The rows of R fall into 4 groups and each row is roughly a mix of its group's hidden directions, except one row that fits no group.
R, 97 rows:
[[  6  -1   3  21 -19  -2 -17   0  15   9]
 [  5  -2   0  -4  15   5  14  26   7 -16]
 [ -7   5 -13  10  -8  12   7  18  21   8]
 [  0  -9  -5   4  20   6   8 -12  -1 -26]
 [-14  19  10  -3 -12 -14   1  16  14   0]
 [  1  -3  11  24   0  19   5 -10   3  14]
 [ 14 -14 -16   7 -16   3  -1 -17  -3  14]
 [  3   5   5  -4  21   6  -4  -6  -1 -29]
 [  5  -1  11 -14   9 -11  -4 -17 -20 -15]
 [ -1 -11 -14  -8  13   5   1 -17  -6 -24]
 [  8 -12   3  -2  22  16   1 -20  -5  -8]
 [-19  -9  10  -7  14 -20   8  -3 -10  -8]
 [  7 -15 -14   2 -12 -22   4 -14   7  -9]
 [  6  -9   1 -22  -1 -21  -4   5 -11 -17]
 [ 13  16   8  -9 -15  -2   9  20   5  12]
 [  0 -11  -3  15 -16  12 -15   3  14  16]
 [  4 -11 -16 -14  -2   8  -7 -24 -14  -4]
 [ 16 -16  13   6   5 -12   6  17 -12 -10]
 [-15   6  -5  10 -13  -9   6  28   3   4]
 [ -4  -1  -3  16  -1  10   3  18  19  19]
 [  7 -23  -3  -9  22   3  -3 -13  -7  -7]
 [ 10   0   7   7 -12 -16   8  25  -9  -9]
 [ 11   4  -1  14 -23   3 -18  -9  11   8]
 [  4   8  22 -11  12 -20   7  -2  -9  -9]
 [-15  -6   5 -16  15 -13   9  -9 -14 -14]
 [ -7  -4   3   4  26  12   5   4  -3 -22]
 [ -2  11   7  -8  16  16  10  24  -5   3]
 [ -8  17   1   7  -4  16  -5 -13  14  20]
 [  5   0 -17   9   7  -9  13   7 -13  23]
 [ 14   6   2   8 -27  -2 -15  -7  12   4]
 [ -3  -7   7  -9   9 -18  13  13   2 -23]
 [-11  18  19 -13   9  -7  -5  16   5  -5]
 [ 15   8  -9   0 -21   9 -11 -18   1  11]
 [ -7  20   9   1 -11 -15   2  21  12   0]
 [ 11  -1 -18   3 -19  10  -1 -10 -20   0]
 [ 13 -11  -8   7  14  20  -5 -13  -8 -12]
 [ -7 -10 -10   0  20  13  -5 -13  -6 -20]
 [  4   0  20  -9  20 -11   0 -10 -15 -10]
 [ -4  -7 -16  16   9  17   2   9   5  19]
 [ -4   3   7 -15  -4   7  -8 -11   5 -30]
 [ -3  14  -1   1 -21  -9  -7  22   2  15]
 [ -2 -10 -15  18   3  15  -3   6   4  23]
 [ 11 -12 -19   9  -3   0   5 -18  -1 -19]
 [ -6 -16 -20   3  -3  10   8 -12 -16 -14]
 [ -9  -3   1   0  26  10  10  21  -2  -7]
 [  2  -2 -21  13  -1   0   9   9  -6  25]
 [  2   7  24  17   3  -3   5  16  12  10]
 [-12  -7  -2  -2  29  11   8   9  -8  -9]
 [  4   9   1  16 -12  14 -13   2   6  23]
 [  8   6  12  -6 -14 -18  11  20  10  -1]
 [ -5  -5 -21  12 -13  18  -4   6  13  10]
 [  3   4  19 -10  22 -11   4  -7 -13 -12]
 [-16  19  10   2 -11 -10   3  15  16   2]
 [  5  -1  -1  -9  17  10  10  19   3 -23]
 [  7 -16   0  13 -13   2 -19  -7  -1  20]
 [-17   8  15  -2  10   3   1  26   0   6]
 [  9 -19  -5   3   9  16  -1 -22 -12   2]
 [ 10 -21 -17  -6  15   3   1  -5 -15 -12]
 [ -2   7  10   5  27  -5  16  13   1   9]
 [ 13  -1 -14  18  -3  21  -9   7  13   5]
 [ -7   0   2  -2  26  18   4  16  -4 -10]
 [-12   2 -20 -11  22   8  -5  -9  12   0]
 [  1   2  -6   9 -17   6  -7  18  -5  24]
 [ 14  -5 -10  -4  -1  -5   0 -28   3 -17]
 [ -4  10   5  10  -7  11 -10  -4  -4  30]
 [  0  -9 -10 -13  17  12 -10 -24   1   3]
 [  4   1  16 -12  16 -11   1 -12 -17 -14]
 [ -6   6  -4  11  -2   7  10  21  22  12]
 [ 13 -14 -15  -6  -3   8  -4 -17 -21  -5]
 [-14   8  16 -12  17 -11   8   2   8 -16]
 [ -8  14   7  -4  15  -3  -2  12   3 -27]
 [  7 -17  -2   4  19  16   4 -19  -6  -7]
 [ 11   3  -7  10 -21   7 -17 -18   5   8]
 [ -7  -9   1  -2  16  -5  16 -17   5 -21]
 [ 11 -19 -18  11  -3   7   6 -20  -4  -2]
 [-10  10  -9  11  -9  -6   1  28   1 -10]
 [  7 -17 -16  -8   3   9  -2 -19 -17  -7]
 [ -1   2  -5  -4  23  22   7  16  -4  -8]
 [-12  -2   7 -14  23  -1  13   9 -11 -13]
 [  4 -16   1  -1   3   9 -21 -21 -13  -5]
 [  2  -3   2 -14  10  -1  -5 -19 -20 -19]
 [  2   5  -5 -10 -21 -18   2  14 -12 -15]
 [ -1   3   3  -1 -17  -7 -14 -28  -6   8]
 [ 23  -5 -14   2 -11   6 -11 -21  -4  -1]
 [ 14 -23  -3  -5  10   6  -3 -17 -16  -5]
 [  3  -5  23  -8  22  -9  -6   2  14   4]
 [ 10 -24   0   7  -3   1  -7   2 -24 -11]
 [ -5  10  -5   9  11   1  19  21  11  13]
 [  0  -5 -15  17  -1   6   4  10   3  27]
 [  1  13  16 -15 -10  -7 -10   3   4  23]
 [  4   0  -2  11 -20  -2 -18 -21   4   9]
 [  7 -20 -12  -5   6  10  -2 -20 -16  -6]
 [  9 -11 -14  -9   5  12  -8 -24 -12   1]
 [ 15 -10 -11 -15  -2 -13  -2   6 -19 -15]
 [  1 -12   0  19  -6   9 -12   5   9  25]
 [ -2   2  -1  -8  -7 -22   5  23  -4 -17]
 [  8 -19 -12   6   8   8   8 -24  -3  -9]]

In each list below, three rows fit none of the groups, and each other row fits one group, some only roughly. Which are they? Name them in the order they come.
    K_417: [-7 21 12 12 -2  6  9 15  2 19]
    K_536: [ -1   0   4  18 -11  -8   1  14   9  25]
    K_721: [ -5   5  16  -8  27   8  -2   1  -1 -17]
    K_498: [ -3   6   0 -17   4 -10  -3  -8  12 -28]
    K_878: [-12   7   8  -7  22  11  10  12 -14  11]
    K_253: [ 13  -7  -7   8   1  20  -6 -21 -10  11]
    K_575: [  2  21  10 -13 -16 -14 -11  10   3   7]
    K_659: [ -5  18  13 -15   8 -14  -4   3   8 -19]
    K_832: [ -8  25  11   4  -2 -12  11  11  13  -9]
    K_5: [ 14 -21  -1  -1   3   5  -1 -14 -22  -8]
    K_810: [  9 -18   0  -8   8  10 -10 -25  -7   5]
    K_162: [ -4  14   9   2 -25 -13   6  16  -2  -4]
    K_949: [ -3   2  17 -18  20  -4   3 -17   4 -10]
    K_499: [  8 -12  -6 -13 -10 -17  -1   5 -17 -18]
 | K_417; K_498; K_832
    K_661: [ -2  -2   3 -11  -7 -17  -1 -22 -18 -14]
    K_225: [  5  -4  13  -9   7   0  -5 -28 -18   1]
    K_653: [  1 -12 -20 -12   0  -6   5   0 -20 -18]
    K_279: [  6 -21  -5 -11  -1   3  -4 -20 -18  -8]
    K_217: [  5 -12   7 -13  21  -2   7  12   5 -21]
    K_868: [  0 -12 -14  17 -15   8   4   9  -6  20]
    K_345: [ -1 -17  -9  13   9 -10   7  15  17 -13]
    K_221: [ -9 -17   2   4  23   8  17 -11  -2 -10]
    K_616: [  1   1   0 -16   6  -1  -2 -16 -16 -25]
    K_145: [ 14  -9   1   0  -4  15  -8 -11  -9  27]
    K_750: [ 12  -6 -12  -5  -1  16  -8 -24 -12   8]
 | K_661; K_225; K_217
    K_277: [-16   9  11  -5  18  -3  17  18  -1  -6]
    K_158: [ 11   4 -18   6 -22 -11  -6  -5   2 -16]
    K_565: [-16  19   5  -5  -6 -10  -7  19   6  13]
    K_313: [ 12  13  10 -12 -27 -11  -2  -3   4   0]
    K_982: [ -4  -6 -10  14 -17   2   3  18  -4  22]
    K_251: [-17  -3   4 -10  19   4  -3 -16 -18  -8]
    K_363: [-25  -2  11   0  22  -2   3   3 -12   3]
    K_896: [ -4   8   5 -14  10  11  -1 -20   4 -22]
    K_142: [ -8  16   4   2 -11  -3 -10  29   0   6]
    K_73: [  2 -12   8  -2  20   7 -12 -18 -16  -5]
 | K_277; K_565; K_896
    K_475: [  6   7   5  -4 -23  -5 -14 -24  -3  -2]
    K_216: [-7  6 -3 -4 13 12 19 24 10  2]
    K_647: [  2  -4 -11 -11  12  13  -3 -13  -8 -25]
    K_690: [-21   7   6   3   5  -9  10  23   8 -10]
    K_267: [-15  -1  13  -7  18 -11  15  16  -9   2]
    K_706: [  7  21   4  14 -16   5  -1  11   5  18]
    K_48: [-10   5   2   9  33   6   3  -1  -2   9]
    K_461: [-10  12   5 -15  -3   3  -7 -23 -16  10]
    K_843: [ 15 -15 -14  -1 -13   5   0  -7 -24  -4]
    K_557: [ 20   1 -11   5 -12  14 -16  -5  -5  16]
    K_917: [-18  14   1   0  -7  -9   4  22  16   7]
    K_218: [  5   0  -6   1 -21 -12 -10 -26  -1   9]
 | K_216; K_48; K_917
    K_264: [ -1   3   3 -23  14   4   9  -1 -13 -21]
    K_315: [ 13   9   2   2 -16  13 -21 -18  -2   0]
    K_242: [ -2 -15 -19   5  14   9  -5 -18  -1 -15]
    K_306: [  3 -15  -6  13  -1  21   0   5  -9  21]
    K_21: [ 16  -7  -3  -1 -11  11 -11 -16  -6  22]
    K_53: [ 20  -1 -20  10 -19   2 -12  -2  -4   1]
    K_623: [ -5  15   4 -13  -4 -22   2  -5  10 -19]
    K_289: [ -8  -6   8  -9  21  -5  14 -17   7 -15]
    K_613: [-22   7   5   0   2 -16  14  19   8  -5]
    K_514: [ -5  17  12  22 -11   2   8  13   6  10]
    K_798: [ -1 -14 -25  -4  -6  16  -8 -15   0  -7]
    K_37: [ 13 -10   6  -5  15  16  -6 -22  -6   6]
    K_537: [  3   3  -9  10 -13   4   5  24  19  11]
    K_290: [  3 -11  -5  12 -20  14 -15 -13   4  11]
    K_743: [ -5  11  13  -6  22   3  -5   7   1 -23]
 | K_798; K_537; K_290
    K_493: [  8   8  18  -7  26   3   6  -9 -12   3]
    K_128: [ -1  -8 -12   2  23  19   2   5  -2 -18]
    K_352: [-14  -1  -9  10 -17  -9  10  21   3  12]
    K_731: [  6 -15  -6  13  -6  17   0  -2  -7  25]
    K_780: [ -6   5  11  -5  -8  -6   3  15  -1 -30]
    K_297: [ -7  13  -7  -3 -15   4  10  15  24  -6]
    K_367: [  8  16  -2  -1 -22  -5 -17  15   1  11]
    K_477: [ 10  -8  -2  14   0  21  -2 -20  -8  13]
    K_177: [  0  -8   5  -4  24   8  -7 -14 -17 -12]
    K_658: [-10  10   4   8  -9 -14  11  25   6 -11]
    K_711: [-8 13  1 19 -1  2 14 23 10  2]
    K_441: [ -8  16   1   5  -2 -14  13  15  14  18]
    K_945: [  8  -1 -10  17 -18   2 -13 -11   8  17]
    K_774: [  1  22  15  10 -10   6  -2   3  14  18]
 | K_493; K_780; K_441
    K_259: [-13  -8  -5  15  -8   5   6  21  -5  20]
    K_530: [ -8  13  -8  -5 -19  -9  -5 -23  12   6]
    K_40: [-3 -5  0 -1 17 -4 20 27  1  4]
    K_92: [-21   4   5   3  22  13   1  11 -10  10]
    K_443: [ -2  11  -5  -2  14  28  -2   2 -13  11]
    K_137: [ -2  19  15 -15   8 -11  -8   3   4 -19]
    K_192: [ -9  11   3   3 -13  -8  -4  29  -2  12]
    K_439: [  0 -13  -5  14  -8  12   3   6  -6  28]
    K_156: [-12  25  -3  -7  -8  -7  -5  11  17   7]
    K_419: [  4   5  12  12 -18 -15  -3  14  16  10]
    K_91: [ 13  -7 -19 -11   0   3   5 -13   0 -23]
    K_411: [ -4  -2   9 -17   5 -13   5  -3  -4 -28]
    K_698: [  1   9   9  -6 -17  -3 -13  27   6   4]
    K_588: [-11  12  10  -1  10  -8  17  22   2 -11]
    K_782: [ -3  14   2   7  -4 -14   6  29   8  -3]
 | K_530; K_698; K_588
    K_143: [ -8  26   6   1 -20  -4  -5   3   9  11]
    K_494: [ -6  19  13  -1 -17 -21  -2   4   0 -11]
    K_30: [ -1 -18 -12 -19  11  -4  -3 -12 -10 -15]
    K_140: [ 10  -6  -8  10 -15  11  -8   5  -8  26]
    K_876: [  1 -18 -18   0  10  14   1 -18 -11  -6]
    K_426: [  5  12  14  -1 -14 -20  -9   9  14  13]
    K_8: [  0 -15 -21   0  10  16   1 -18 -10  -3]
    K_852: [ 18 -14  -1  -1  -1  13  -6 -21 -17   6]
    K_933: [-18  18  10  -8 -20  -8  -6   0  11   3]
    K_818: [ -1 -15 -14  12  10  20  -2  -2   2  19]
    K_804: [-13   1  -9 -16  -8 -18   4  11  -3 -21]
 | K_494; K_426; K_818
    K_822: [ -7   5   2 -16   1   4  -5 -28 -17   1]
    K_385: [  7 -10   2  -1 -27  -4 -20 -13  -1   2]
    K_844: [-19  15   9   4   7   4  -4  -1  24  10]
    K_715: [  3  10 -12  10 -22  -3 -11  20  -2   9]
    K_524: [ -1 -20 -18  17 -11  17  -2   6   2   1]
    K_211: [-4 14  3 -2 21 -3 23 14  2 -4]
    K_358: [ 11   5   6   6 -18  -8   3  21  17  10]
    K_523: [ -1   5  10  -9  20  -5  22  -6  -6 -15]
    K_947: [  2 -11  -5  -1  21  19   9  20   4  -3]
    K_752: [ -3  10  -3 -19 -13  -7   3  -7  -1 -26]
    K_350: [-3 21 13  7  3  5 -3  2 18 20]
    K_699: [  9 -16  12 -14  12   0  -9 -23  -7   4]
    K_791: [  8 -12   7   4 -22   0 -22 -12  -1   6]
 | K_524; K_523; K_947
    K_286: [ 13  -8  -3 -17   4   5 -14 -23 -10   5]
    K_153: [  6 -23  -5   9   4  12  -7 -16 -13  12]
    K_674: [  7 -17 -13 -13  10   6  -6 -19 -14  -5]
    K_445: [ -6  11   9 -13  15  -7   1  -5   6 -26]
    K_871: [-5 -9  2 11 23 21  2 11 -9 -7]
    K_387: [-5  6  3 11 14  5 15 21 15 14]
    K_230: [  6 -11  -5  12  -3  20  -5   6 -10  23]
    K_248: [  1  -1   8  -7  25   5   1 -11   0 -23]
    K_491: [  2   8 -13   8  -9  10   4  18  23  11]
    K_234: [  4 -17 -20 -12   5  -2  -1  -6 -15 -18]
    K_665: [-14  21   4 -14  -4  -4  -8  -7  18  12]
    K_334: [-13   1   0   8  10  -2   4  25  18  12]
    K_174: [  2  -6 -24 -11  -1 -11   4   9 -12 -18]
 | K_153; K_491; K_334
